In the rows, zero is written as 128.
runs of hidden systems:
Z, trace 1 (10 x 26):
127  128  124  118  128  150  123  105  113  142  114  140  131  130  131  136  126  111  138  123  137  125  101  135  123  111
131  135  125  118  132  138  144  135  119  156  129  138  106  140  130  118  111  126  119  136  134  130  121  125  145  107
133  129  134  116  129  111  133  133  120  137  131  138  118  132  138  121  136  124  121  122  138  124  148  101  155  132
143  113  120  99  129  115  125  119  124  128  133  141  143  125  141  146  140  127  133  123  129  120  139  120  131  142
149  118  109  104  127  121  136  139  140  126  142  128  133  129  131  140  119  143  127  138  115  131  127  138  114  132
131  136  127  127  124  113  131  151  147  101  137  114  124  128  123  123  122  148  126  130  118  138  136  127  114  134
110  139  135  135  124  128  111  127  139  92  119  113  135  118  121  133  134  137  135  116  127  131  131  132  113  135
106  134  131  139  129  152  111  115  134  116  111  119  128  122  116  134  124  133  135  126  129  126  115  154  118  120
106  131  136  151  132  150  125  120  130  142  110  125  110  131  118  113  115  127  127  135  132  126  122  140  143  111
115  121  141  148  135  134  130  112  118  152  116  138  122  132  126  113  127  112  128  126  138  121  135  114  160  121
J, trace 2 (10 x 26):
109  145  144  156  131  142  131  136  119  106  141  159  99  140  132  119  152  151  104  131  140  121  169  112  153  102
143  113  133  137  124  113  104  87  117  106  111  141  144  127  144  136  161  125  148  122  137  103  150  108  151  152
176  93  109  128  127  121  149  108  119  158  130  134  147  141  149  135  113  111  144  146  112  122  118  136  123  135
146  120  114  118  126  116  170  161  127  120  160  144  129  141  122  139  96  141  114  132  115  144  136  122  123  114
114  139  131  111  126  101  125  147  138  92  146  111  147  117  110  148  128  145  126  101  133  141  143  113  121  152
119  133  130  124  128  121  107  127  144  132  118  81  147  106  128  136  133  123  136  121  121  138  115  155  97  156
112  138  130  132  124  150  123  151  143  137  105  111  104  118  131  116  112  127  117  147  117  127  111  167  109  111
93  146  139  121  123  146  114  136  127  112  99  144  93  126  118  118  117  131  121  127  143  113  124  129  151  104
107  132  134  123  136  145  106  90  112  146  111  144  127  128  120  125  142  117  136  115  154  114  118  113  159  123
142  114  120  149  140  146  131  96  114  173  148  154  134  142  129  119  148  122  127  142  135  119  123  123  144  119
L, trace 3 (10 x 26):
136  114  135  145  109  102  110  134  130  85  119  118  169  102  130  152  145  109  137  119  118  120  122  142  89  163
158  126  118  147  107  108  124  161  137  126  114  107  126  116  131  128  105  121  122  156  116  118  104  168  98  149
106  145  131  140  119  136  133  179  146  128  127  129  104  116  108  103  109  123  106  144  122  135  98  147  106  107
87  155  140  124  130  159  102  135  127  144  122  132  116  108  121  117  159  113  109  125  145  130  102  145  106  109
123  140  129  113  141  150  107  111  120  190  122  118  111  125  146  119  157  118  116  138  143  123  121  145  133  129
133  116  122  107  148  138  148  119  129  189  144  139  112  141  142  104  134  124  122  136  126  137  140  108  156  113
133  113  127  108  140  127  150  106  117  137  151  160  142  142  136  124  145  116  139  110  129  140  141  80  145  112
165  122  123  117  124  106  142  101  99  108  137  136  153  145  148  154  133  121  150  107  134  132  140  96  130  139
170  128  122  132  115  100  154  137  111  89  131  114  138  148  141  159  94  141  138  122  120  134  145  124  124  140
132  137  130  149  111  120  140  159  130  59  126  125  123  131  121  150  98  152  122  129  118  130  141  144  110  121
V, trace 4 (10 x 26):
141  149  133  141  126  128  161  163  112  149  136  100  107  141  140  135  96  128  104  133  126  147  135  149  118  116
105  123  141  114  134  140  140  145  121  126  120  110  136  112  149  168  123  120  110  112  121  138  163  159  114  126
115  131  127  111  132  150  107  107  107  141  115  129  142  114  130  172  135  124  120  117  147  111  123  164  127  134
125  113  129  132  123  124  113  126  114  163  108  145  130  118  113  138  113  111  118  136  148  94  118  143  164  144
114  92  130  120  129  107  120  131  144  135  120  154  140  110  113  118  129  119  128  132  124  105  146  110  166  149
129  112  112  113  130  113  105  108  158  112  141  147  140  123  110  109  152  148  146  132  124  117  125  100  138  146
151  137  110  142  125  115  121  124  156  121  146  124  116  143  109  85  132  152  145  148  122  133  102  107  124  132
133  137  127  149  126  124  151  154  155  112  146  112  116  140  124  91  118  138  132  140  102  158  119  116  101  112
115  153  136  142  130  148  147  144  130  99  143  109  126  133  138  130  135  134  123  117  115  164  129  135  81  100
118  164  145  147  126  154  134  131  94  125  124  107  123  133  144  153  132  117  114  112  143  146  119  157  96  107
J, trace 5 (10 x 26):
154  155  127  140  117  127  114  134  95  152  140  134  129  127  139  142  160  117  104  137  155  117  104  148  104  134
135  126  144  138  125  110  138  160  116  157  122  128  103  125  152  116  133  114  98  142  132  118  161  127  152  137
117  103  130  93  135  132  131  123  133  116  115  149  126  119  158  142  144  127  128  123  114  121  169  123  142  122
154  122  103  89  127  126  115  110  127  127  136  146  136  131  132  152  135  144  136  134  132  113  116  138  123  137
152  134  111  116  131  110  135  137  135  158  146  112  120  139  119  123  107  147  122  138  132  131  123  128  141  144
110  129  133  127  142  129  141  133  148  123  143  104  126  131  124  119  121  150  129  122  114  150  155  119  133  128
122  135  125  135  128  138  112  113  141  94  123  110  134  126  127  136  136  149  143  124  120  132  128  139  107  129
138  138  126  148  118  128  116  125  126  121  105  109  120  131  123  124  108  127  138  136  133  121  106  145  123  133
110  130  140  142  128  140  140  133  119  134  108  125  118  131  121  124  99  114  127  121  131  131  124  131  143  110
101  126  137  135  132  147  127  120  114  123  126  152  138  123  115  142  134  119  123  114  140  124  129  125  137  113
L, trace 6 (10 x 26):
128  131  135  122  126  140  123  122  110  127  112  129  127  124  151  155  137  119  123  122  135  120  138  147  123  126
140  123  119  122  127  135  132  130  125  139  118  138  110  135  137  133  112  137  121  144  127  114  133  144  143  120
112  130  128  114  130  135  128  131  134  122  123  146  114  129  114  120  116  135  127  127  132  124  127  116  148  112
112  131  129  112  133  135  116  108  126  124  123  128  137  124  121  139  133  130  139  111  138  128  124  122  135  129
138  124  118  120  134  124  125  112  130  140  134  116  136  132  128  137  125  141  135  128  129  127  130  133  133  142
136  122  120  127  131  117  137  133  142  126  144  126  129  133  122  120  123  143  129  132  120  135  136  118  133  131
126  127  131  133  125  121  128  127  134  105  133  128  137  126  127  123  138  129  137  123  121  136  132  114  118  127
139  130  130  145  122  122  123  124  126  115  120  118  134  127  134  131  131  124  138  128  125  128  124  135  115  135
131  130  132  151  123  126  132  139  128  128  124  119  122  129  125  123  117  128  123  137  126  127  125  140  126  127
110  130  136  142  127  133  127  142  131  129  126  134  123  119  119  123  129  123  115  130  131  125  129  132  129  122
V, trace 7 (10 x 26):
80  122  148  126  126  129  131  147  128  106  100  127  133  110  104  150  88  119  120  105  132  122  139  138  148  127
89  131  138  103  138  132  107  113  123  146  128  129  155  105  107  140  145  108  130  96  148  131  114  115  135  139
136  135  126  124  126  118  106  128  119  169  139  152  122  120  125  109  166  116  112  139  152  108  112  118  139  140
138  114  131  143  124  113  119  137  145  128  116  141  103  125  145  93  147  132  121  154  120  106  155  116  152  134
127  110  122  138  139  137  126  97  154  102  124  128  126  141  133  110  134  153  156  136  107  130  150  113  138  121
146  133  112  147  135  135  143  104  131  120  155  120  138  156  107  124  112  153  147  128  124  147  114  116  121  118
149  142  127  146  121  109  154  155  124  124  156  106  137  140  117  131  107  135  120  126  124  151  121  124  106  131
130  137  135  118  120  119  136  157  127  115  130  102  137  113  145  145  130  117  118  120  117  146  130  144  86  134
121  137  131  112  122  150  117  130  117  127  106  126  124  115  146  151  135  111  121  125  129  125  109  164  97  115
108  129  138  130  124  151  123  128  104  139  97  147  116  122  128  140  114  106  116  127  145  109  116  149  142  108
G, trace 8 (10 x 26):
132  126  129  138  134  125  137  112  139  130  126  105  125  140  130  109  120  135  145  125  119  144  136  112  136  129
109  139  133  126  131  137  118  129  140  105  132  123  126  122  129  129  146  142  126  122  123  136  140  131  114  123
135  143  125  115  117  123  114  137  121  114  115  125  121  122  131  143  128  130  124  128  139  118  116  143  117  135
130  133  131  127  129  130  126  125  123  149  107  111  112  132  134  121  112  122  130  132  134  126  123  137  142  129
105  128  133  130  138  149  132  127  130  143  128  138  118  127  124  124  130  130  116  129  130  128  137  132  142  110
125  125  126  120  128  127  130  139  118  134  143  157  134  124  116  141  133  126  114  129  140  118  126  124  135  125
144  114  122  128  128  111  134  125  123  147  141  135  145  129  122  129  124  118  130  129  132  124  122  116  137  142
135  108  124  141  136  126  136  116  139  135  143  124  145  130  128  121  135  130  137  133  113  137  137  120  123  132
137  121  123  136  125  124  129  130  141  101  139  130  138  128  129  126  139  138  136  133  113  135  130  125  105  126
139  137  127  126  115  115  124  133  134  98  116  112  125  129  133  125  122  130  143  126  122  134  119  125  111  133
G, trace 9 (10 x 26):
140  140  120  127  138  128  129  111  115  175  155  137  121  145  114  116  136  138  120  130  151  128  119  109  156  127
127  112  122  123  141  123  127  135  144  166  167  143  144  116  124  110  165  126  114  137  121  133  131  116  125  136
149  98  109  109  127  120  135  131  145  132  150  144  158  117  132  131  139  118  136  137  104  133  110  131  94  134
161  114  111  125  124  116  152  128  144  108  136  111  139  142  136  123  102  136  154  133  97  149  118  123  101  126
121  140  136  132  127  120  142  140  147  84  120  91  121  134  135  118  111  142  143  116  107  159  146  118  110  122
102  157  148  120  120  128  115  140  123  81  97  95  116  118  139  149  123  135  127  105  134  135  146  143  116  131
118  157  144  126  121  139  107  126  100  124  85  108  102  126  142  154  114  128  116  120  155  109  137  159  144  132
111  136  139  138  131  149  116  126  105  164  100  141  94  131  133  128  123  124  103  140  154  99  143  149  174  118
109  111  129  129  137  144  122  126  117  172  136  186  121  122  108  121  140  117  104  140  149  97  128  122  173  113
138  94  111  121  135  121  132  115  125  168  168  186  161  127  94  124  142  117  125  136  138  112  106  101  149  132
E, trace 10 (10 x 26):
129  142  125  166  134  150  123  114  114  135  136  135  108  150  113  136  120  163  113  143  147  111  142  147  158  118
128  131  145  153  131  108  117  109  126  119  121  121  127  133  134  105  151  126  139  117  135  125  155  89  156  144
110  98  132  126  137  140  117  104  143  142  117  128  156  107  136  120  153  103  145  126  111  131  123  131  114  131
132  116  121  146  130  156  139  108  109  144  129  150  142  138  116  143  111  116  133  131  131  122  104  143  126  105
147  134  131  144  122  106  150  130  104  121  142  131  140  146  118  133  109  120  133  114  138  137  124  99  138  131
141  114  124  113  124  103  138  144  139  123  144  122  150  114  137  130  136  119  129  124  111  140  131  116  105  145
144  118  112  122  122  132  131  146  140  122  132  138  123  124  133  132  122  136  121  152  112  123  117  155  104  121
134  150  128  141  117  123  125  147  129  106  120  127  100  137  120  115  110  144  123  139  133  123  121  130  132  120
107  152  139  124  124  117  108  139  140  112  120  109  118  116  122  116  142  135  127  117  136  133  128  118  126  138
109  138  130  114  134  144  100  118  132  145  125  122  124  114  131  133  154  130  121  127  140  121  123  147  121  132
Q, trace 11 (10 x 26):
114  102  125  104  129  137  126  124  127  118  115  147  148  109  132  157  129  114  129  120  121  117  131  141  122  126
132  131  114  98  130  131  125  145  132  146  135  139  111  126  125  139  120  146  109  141  134  117  130  149  136  126
133  141  127  104  127  106  122  141  138  138  119  113  106  127  135  105  127  132  128  128  132  130  130  110  142  139
122  121  123  112  132  126  120  115  151  114  121  117  136  123  129  115  133  129  153  123  113  139  119  116  117  129
129  133  114  131  132  142  131  118  137  119  144  123  133  139  112  132  118  151  137  131  122  139  113  137  113  118
131  149  134  152  127  124  138  138  120  129  144  109  125  139  115  127  117  137  121  123  137  143  126  126  126  127
120  129  145  153  129  126  130  127  121  126  129  114  142  123  136  129  142  115  126  116  128  138  142  124  120  134
126  117  130  145  132  143  124  113  119  128  126  136  138  126  141  145  143  126  125  132  128  117  143  146  125  126
133  127  128  136  126  136  126  125  115  136  115  145  113  133  134  133  122  129  118  136  138  109  137  138  151  122
119  121  135  117  125  120  123  137  127  128  110  147  120  120  126  121  123  115  125  125  134  113  133  115  152  127
E, trace 12 (10 x 26):
108  136  133  109  131  145  133  121  119  111  128  150  128  131  124  135  133  123  133  109  135  137  120  112  126  101
140  134  122  93  126  124  130  114  112  128  120  122  135  133  137  154  116  124  140  110  139  131  121  124  129  133
141  123  127  119  131  121  148  138  123  148  135  106  130  132  140  142  110  128  120  129  121  140  141  141  125  134
130  120  129  133  129  124  144  150  133  116  140  135  124  128  134  134  126  141  112  138  116  129  157  134  129  123
128  120  127  125  120  119  119  136  139  96  113  141  119  122  130  126  126  139  131  137  122  112  142  127  138  132
115  130  129  131  124  125  108  127  143  121  106  114  123  119  115  121  116  132  136  130  128  119  119  138  133  138
107  141  133  145  134  137  116  124  130  139  133  115  130  123  106  126  131  136  122  125  142  126  122  140  130  133
127  136  131  139  132  130  117  114  118  143  142  135  131  129  125  128  154  131  121  125  145  123  131  122  136  133
140  118  129  128  131  128  127  110  122  150  128  138  130  131  142  116  147  112  133  130  130  125  127  115  134  127
128  111  128  126  133  139  146  121  127  142  128  139  134  133  134  119  121  109  136  129  118  136  120  119  127  110
Q, trace 13 (10 x 26):
90  149  146  142  145  132  132  138  141  121  164  102  138  125  111  122  148  149  117  105  129  162  153  113  118  128
130  122  133  160  147  136  130  94  126  139  156  111  146  140  136  134  161  149  132  124  125  141  166  122  133  138
141  107  134  176  136  143  145  102  118  140  121  130  125  150  140  123  117  130  136  142  119  122  155  133  151  117
126  109  140  170  117  127  139  141  121  106  108  159  119  131  125  119  113  116  121  142  122  107  142  125  149  113
127  108  131  134  112  106  119  147  124  107  123  165  144  111  110  142  127  117  117  131  134  97  129  126  140  143
135  108  117  105  124  106  117  142  132  153  128  137  144  108  116  141  122  117  119  136  131  108  114  140  134  157
136  125  116  102  126  121  117  143  147  163  121  116  117  115  133  107  129  119  123  147  121  126  105  140  119  138
139  149  120  113  123  127  110  125  142  127  121  117  110  128  133  99  142  131  142  136  127  135  96  122  106  122
132  152  124  122  126  137  122  107  122  112  130  116  131  140  119  128  129  132  149  112  136  143  96  120  108  117
113  146  135  135  134  146  143  122  110  129  141  117  139  138  118  143  120  126  128  106  138  153  119  127  114  110
Z, trace 14 (10 x 26):
117  152  151  129  129  104  137  132  98  101  130  105  138  133  127  158  121  132  123  85  150  141  163  102  148  144
111  126  130  101  129  136  108  127  111  131  119  128  148  101  135  186  140  126  109  112  143  110  142  165  123  146
127  111  120  119  125  134  123  158  148  149  108  129  108  111  138  126  112  129  106  160  111  108  130  174  124  130
118  105  138  150  122  108  133  149  159  116  105  128  120  117  125  85  113  113  137  142  104  124  135  111  141  130
113  107  131  140  125  122  125  109  133  108  129  147  163  122  99  121  127  109  153  111  125  129  107  98  133  131
126  134  111  124  135  142  126  114  124  150  160  144  145  134  90  133  127  138  128  124  146  132  88  127  121  120
131  156  125  128  138  132  124  135  131  160  160  122  108  138  125  107  153  150  110  138  141  138  127  122  128  124
142  136  134  131  131  128  121  115  126  122  131  124  116  135  164  116  173  133  129  131  126  131  155  116  120  129
158  123  123  127  123  136  134  104  115  105  116  125  131  142  160  147  129  129  147  130  118  128  135  137  111  122
141  137  126  129  121  126  147  137  114  113  117  109  123  141  131  148  86  133  132  123  125  139  127  142  124  122

runs to name:
trace 15 (2 x 26):
110  132  120  97  132  162  131  125  116  127  122  151  122  128  123  159  112  132  120  122  137  123  115  149  126  100
129  148  110  93  132  140  108  113  123  134  132  141  110  135  121  142  133  156  123  129  150  113  118  136  143  124
 : L
trace 16 (2 x 26):
102  123  130  127  117  118  105  138  142  106  121  146  148  103  90  125  125  115  133  121  133  116  93  122  121  138
104  136  118  117  134  145  107  123  150  147  135  135  129  118  94  104  135  131  133  132  135  130  83  129  121  119
 : Z
trace 17 (2 x 26):
116  153  142  124  116  120  108  136  93  106  118  139  133  116  120  163  137  121  111  105  164  111  125  131  135  137
126  129  124  95  130  128  120  140  127  141  108  107  117  116  146  159  112  137  114  128  131  116  148  164  134  144
 : L
trace 18 (2 x 26):
127  113  126  121  139  145  153  104  112  121  147  146  155  139  132  154  131  120  139  107  123  144  135  114  122  110
164  136  123  133  123  103  140  131  115  106  158  131  132  145  140  142  137  147  125  126  132  132  148  111  126  139
 : G
trace 19 (2 x 26):
163  110  103  119  129  130  142  135  144  158  147  162  113  138  143  92  140  126  126  165  109  125  109  122  116  109
136  149  134  119  122  119  137  128  116  120  129  143  114  142  129  95  137  108  143  115  138  145  99  77  126  107
 : L
trace 20 (2 x 26):
129  146  126  84  135  119  117  127  118  121  138  115  125  124  150  169  153  155  114  110  146  128  168  132  135  147
123  120  127  98  145  135  130  107  136  147  105  96  112  134  151  134  111  142  140  122  120  132  165  132  158  134
 : Q
trace 21 (2 x 26):
124  125  126  113  131  113  126  140  155  124  127  127  110  125  125  96  129  138  132  135  118  130  137  109  140  130
104  124  124  101  132  133  114  122  145  116  122  124  139  115  118  135  129  132  139  115  125  131  123  128  122  130
 : G
trace 22 (2 x 26):
149  126  137  155  121  112  151  142  126  139  118  103  116  138  144  105  108  113  130  137  114  141  135  123  128  130
97  121  147  135  134  143  137  129  131  106  112  130  127  120  142  124  138  114  129  115  116  139  153  122  124  106
 : G
trace 23 (2 x 26):
135  158  129  147  119  119  136  143  116  107  148  120  135  139  102  132  113  132  126  116  141  144  99  120  107  124
107  145  156  157  124  115  128  144  119  125  121  96  136  117  123  126  128  109  121  109  136  142  130  125  120  141
 : J
trace 24 (2 x 26):
138  110  130  165  126  136  153  124  123  148  108  128  119  144  126  104  85  108  140  143  116  129  115  129  144  110
119  124  140  157  112  123  133  162  131  96  128  159  128  117  117  112  134  111  117  137  119  123  118  120  110  113
 : Q
trace 25 (2 x 26):
125  150  134  164  138  138  96  102  116  170  148  115  134  126  121  121  177  136  112  134  154  121  122  141  127  146
144  107  134  175  130  132  132  128  136  150  121  133  108  135  156  93  148  126  119  163  111  114  160  135  142  124
 : J
trace 26 (2 x 26):
107  132  111  105  124  123  124  170  167  110  137  144  107  119  92  112  103  160  115  143  120  123  114  132  132  119
92  145  130  104  134  121  98  117  159  121  118  108  121  117  98  96  133  139  146  111  137  136  112  99  142  140
 : J
trace 27 (2 x 26):
135  125  123  155  125  121  127  127  124  120  153  137  146  129  109  142  135  144  119  132  135  121  134  133  128  141
131  131  133  126  120  102  118  150  137  115  126  123  123  114  132  123  137  131  119  131  130  119  143  123  131  150
 : L
trace 28 (2 x 26):
108  128  132  135  137  141  121  106  136  135  118  97  139  127  116  131  116  131  143  116  126  140  120  139  125  133
128  120  121  151  138  133  128  119  135  150  153  125  140  129  110  127  133  143  123  138  128  127  130  137  132  136
 : L
trace 29 (2 x 26):
134  116  145  199  131  139  130  103  113  133  132  128  140  138  137  121  150  122  129  138  126  122  149  134  131  128
124  106  147  170  119  127  128  115  115  112  115  151  151  121  134  119  151  90  139  122  123  119  127  111  124  124
 : E
trace 30 (2 x 26):
110  119  124  114  134  124  122  142  149  158  135  104  149  104  108  129  120  119  125  126  121  138  107  148  109  146
130  149  123  133  133  137  113  132  143  156  143  107  114  126  133  104  156  139  118  146  129  138  113  144  103  129
 : Q
trace 31 (2 x 26):
97  149  124  69  137  161  112  125  126  137  115  149  92  126  139  133  140  138  115  123  144  124  127  134  138  94
128  140  112  69  133  128  125  140  115  169  137  148  110  130  117  147  116  137  106  126  157  116  118  129  159  127
 : G
